Each named turn below is shown by a few rows before and after it. Which turns, in which order, take the first row of each later pair to the second? The first pair is answered.
ker:
[  7   0  -1   2 -11   2  -3   1  -2 -15  -6   3  -3 -24   5  -9] -> [ -4 -14  -8 -10  -9 -11   3  -4   3  -7   5   7  18   3   3   7]
[-26   1   6  -8  -1  -8   4  11  13  13   2   9   9  -3  -1   9] -> [-18   9   8   7 -14   5  -8  15   3  18  -3  -2  -5  -4   0  12]
[ 5  1  4  7  1  3 -2  2 -7  1 -2 -6 -8  7 -2 -3] -> [  2  -1   5  -2   9  -5   6   0  -1  -5   1   2  -1  -1  -2 -11]
[  7   5   6  25  -3  12   3  -1  -2   3   0 -19 -11  11   6   3] -> [  0   3   8   7  17  -3  18  -4  13 -13   5  -2   1 -10   3 -15]
Tuzi:
[ 20  10   5  12   3  10 -11   1 -11   5  -8 -10 -21   5   2  -3] -> [  8   4   3  -6   2  -1   0   7   4 -16  -8  11  -6 -27   3 -16]
[-12  10   4  -7  29   1  -2   1  12  -4 -10   9   2   0  14   2] -> [-18   4  -3  -6   2   5 -12   7  11   0 -12   8   8   4  16  19]
[  5  -6  -8   0 -30  -3  -9   0   1 -14  -3  10   5 -28   8  -2] -> [ 21   5   1  22  -8   8 -13 -11 -17   9  -1 -13 -14   6   5   1]
[ 17  -2   3  17 -13  -9   6   9  -3   1   7 -13   4  14   6  -3] -> [ 16  -1   6  10  -1 -16  16   8   3  -8   8  -5   5  -1   4 -17]
Poka:
[ 23  -1  -2  11 -14   0 -10  -8 -15  -1  -5  -4  -7  -4   0  -8] -> [ 10  -7  -5   6 -22   1 -13  -3 -14   8  -3  -5   1  10   0  10]
[-2  1  4 -7  5  5 14  4 13 -3 -1  6  0 -2 -6  0] -> [-3  0  2 -8  2  4 14  4 14 -4 -1  6  2 -3 -5  1]
[ -7  -3  -1   1 -10  16  -7   1   1  11  -4  -2   0   2  -3  18] -> [  5   7   7   7  11  16  -2  -6  -4   7  -5  -4 -11  -6  -5   0]
[ 27 -10 -11  -8   3 -21   2 -22 -10 -12   8   2   8  11   2  -8] -> [ 17 -15 -15 -11  -5 -19   0 -16  -9  -4  11   1  15  24   3   7]
Then:
Each pair is two turns apart.
[ -7  -5 -18   3  -9  -4  -7  -3   9  -4   3   1   2   2   7  -1] -> [ -9   2 -12   9   2   4  -9  -2   5   7   2  -7  -5  11   6   1] -> ker then Poka
[  3  -6  -7   9 -22   1  -8   1  -5  -3  -3  -2  -4   0   3   7] -> [-15  -8  -2  -1  -2   1   0   6   3   7   2   1   6  14   1  14] -> ker then Poka
[ -9  18   4  -1   4  11  -1   5   0   1  -6  -7 -19  -8   4 -10] -> [-11  11  -1  -1  -4  11  -5   4  -3  11  -1 -12 -15  15   5   7] -> ker then ker
[ 10  -1  -3  -6   3  -7   1  -9   0 -12  -6   6   8 -11  -2  -9] -> [  4  -1   1  -4  15  -2   0 -10  -2   7  -2  -4   8  17  -3   3] -> Poka then Tuzi
[  2 -12   6   1   7   4  -8   0   1   6   7   2   5  22  -3   9] -> [  3  -7   6   5 -16   9 -15  10   2  -8  -3   7  -1  -8   1   4] -> ker then Poka
[  2   4  -6  11  -2  -7  -3 -14 -11   2  -4 -13  -6   7  15  10] -> [  3   4  -5   4   2 -15   3 -16  -6 -12  -5  -3  -3 -14  13  -5] -> Poka then Tuzi
[-23   6   1   7  -5  15   2  18   7  -5  -8   0  -7 -12   4   7] -> [ -8  10   0  13  -4  13   2  10   1 -13 -11  -1 -15 -20   5  -5] -> Tuzi then Poka
[  8   3  -3  -2  -3   3   2   1 -12  -8   6  12   3 -16  11 -18] -> [  4  -2  -6  -8  -5  -2   4   2  -8  -9   8  16  10 -14  11 -14] -> Tuzi then ker
[ 18   3  -3  -6   8   3 -15 -15  -8  14   1 -18 -10  14  -4 -13] -> [ -1 -10 -14 -24 -21  -4 -15  -3   7  -5  -1   2  10 -12  -1  -9] -> ker then Tuzi
[  1   1   1  -3  24  -3   7  -4  -3  -5  10   2  -4 -19  -3 -20] -> [  8   4   1  11  15   7  -5  -4 -17  13  11 -14 -14   9  -1  -2] -> Tuzi then Tuzi
[ -1   0 -12  -4 -17   3  -4   1   1 -10  -2  10  11  -9  -1   6] -> [ 11  11  -1   4  10   4   2  -7  -4 -11  -3   5  -2 -12  -4 -12] -> Poka then Poka
[ -1  -3  -2  12   3   3  -3   7  -9  30   3 -14 -11  20 -11   6] -> [ -6 -10  -6   5   1  -4   1   7  -4  29   7  -9   0  25 -12  12] -> Tuzi then ker
[-23 -16  -5   0 -15  11  -5  20   4  14   1   1   7  11   1  27] -> [ -3   3  11  11  37  11   7   5  -4  17   0  -8 -15  10  -5  -3] -> Tuzi then ker
[  4  -5  10   7 -10  18  -5  13  -4  -3  -4 -13  -7  -1  -2  -2] -> [ -3 -14   4  -2 -14  10  -3  11  -1   2   1 -10   7  13  -3  11] -> ker then Tuzi
[-13  -1   1  -4  -3  -6   3   7  14  -1   0  10   7   4  -4   8] -> [  9   8   5   7   7  -7   4  -3   3  -8  -3   4  -9  -6  -6 -11] -> Tuzi then Poka
[  9  17   6   2  25  -1  24  -5   3  -8   4   8  -9 -15  -9 -17] -> [-9 16  6  9 15 16 12  7  0 22  6 -6 -8 21 -7 16] -> Tuzi then Poka
[-15  -4   6   0  11   1  16   0   6  11  -3  12  12  -5   0   4] -> [ -9   5  11   7   9  10  12   2   2   7  -8  10   0 -18   2  -3] -> ker then ker
[-17  10  -4  -1  20  -8   5  11   5  -4   3   9 -10 -18  -8 -21] -> [ -9  16  -3  17   2   7  -9  14  -8   6  -4  -5 -26 -10  -5 -10] -> ker then ker
[ -2 -18  -6   2 -18 -19  -9  -3  -6 -12  10   9  17  -4   2  10] -> [ -4  -4   6  17  -1   3 -15   3 -13  14   8 -12  -1  18   2  19] -> ker then Poka
[ 18  -1  -8  15   0  -1  -4 -13  -9   1   1   2  -5  -6   4  -4] -> [ -4  -9 -11   5  -8   1  -5  -3  -2  11   4   4   9   9   6  17] -> Tuzi then Poka
[ -4   3   5 -13  29 -17  17  -6  10  -3   8  22   8  -6   4 -17] -> [  1   0  -5  10 -29   7 -15   6  -9  18  -1   0  -5  17  14  21] -> Poka then ker
[  2  -6  -4   7  20   0  11 -15   0   0  10 -17  12  26  -1   6] -> [ -4   0  -4   3  -5   6   7   1   9 -26  -2  -2   8 -30   3 -10] -> ker then Tuzi
[-15   4   6 -15  15   3  14   7   7   4   0   7   2  -7 -12   5] -> [-10   0  -1  -7  -4   7   4   6  -3  15   1  -2   1  13  -8  23] -> Poka then ker
[-13   2  -7  -8  -3  11   3   6   5  14   3  -2  -2  26   5   6] -> [ -5   2  -7 -16   3  -3  12   1  10 -11   0  13   0 -10   3 -20] -> Tuzi then Poka
[ 19  -3   7  12   1   2  -2 -14  -8   1  -3   2 -12   0  -3 -14] -> [  5 -18  -3  -6  -6 -11   4 -12   3  -1   4  14  12   6  -3  -3] -> ker then Poka
[ -9  -7  -3 -10  -5  -4  -2   8  -1   4   0  -1  13   3   0   6] -> [  9  -1   1  -3   4  -6   2  -2  -7  -5  -4  -2   3 -10   0 -14] -> Tuzi then Poka
[ -8   7  15   6  23  14   3   4   6  15   3  -6 -18  -5  -4 -13] -> [  4   0   2  17 -20  15 -15   2  -5  14   0 -12 -19   0   3   5] -> Poka then Tuzi
[-16   4   9  -6  14  11   0   3   3   2   1   5   0 -19   0  -1] -> [-14   1   5   2  -1  18 -11   3  -6  14   2  -5  -3   0   3  16] -> Poka then Tuzi
[ 13   0 -15   0   9   5   4 -16   7 -12   4   7   0 -11   7   1] -> [ 13  -2 -16  -2  11   3   4 -18   7  -7   8   6   3   1   6   6] -> ker then Tuzi
[-13  13  -3  -2   0  10  -1   1   4  10  -3 -14  -6  18  -5   2] -> [ -8   4 -10 -14   6 -11   9 -10   9  -3   3  -1   9  15  -6  -6] -> Poka then ker
[ -3   7   3   1  -6   0 -13  -4   7   2   0  -1  -2   6   6  16] -> [ 0  9  7  0 13 -4 -6 -9  8  2  1  0 -2  9  3  9] -> Tuzi then ker
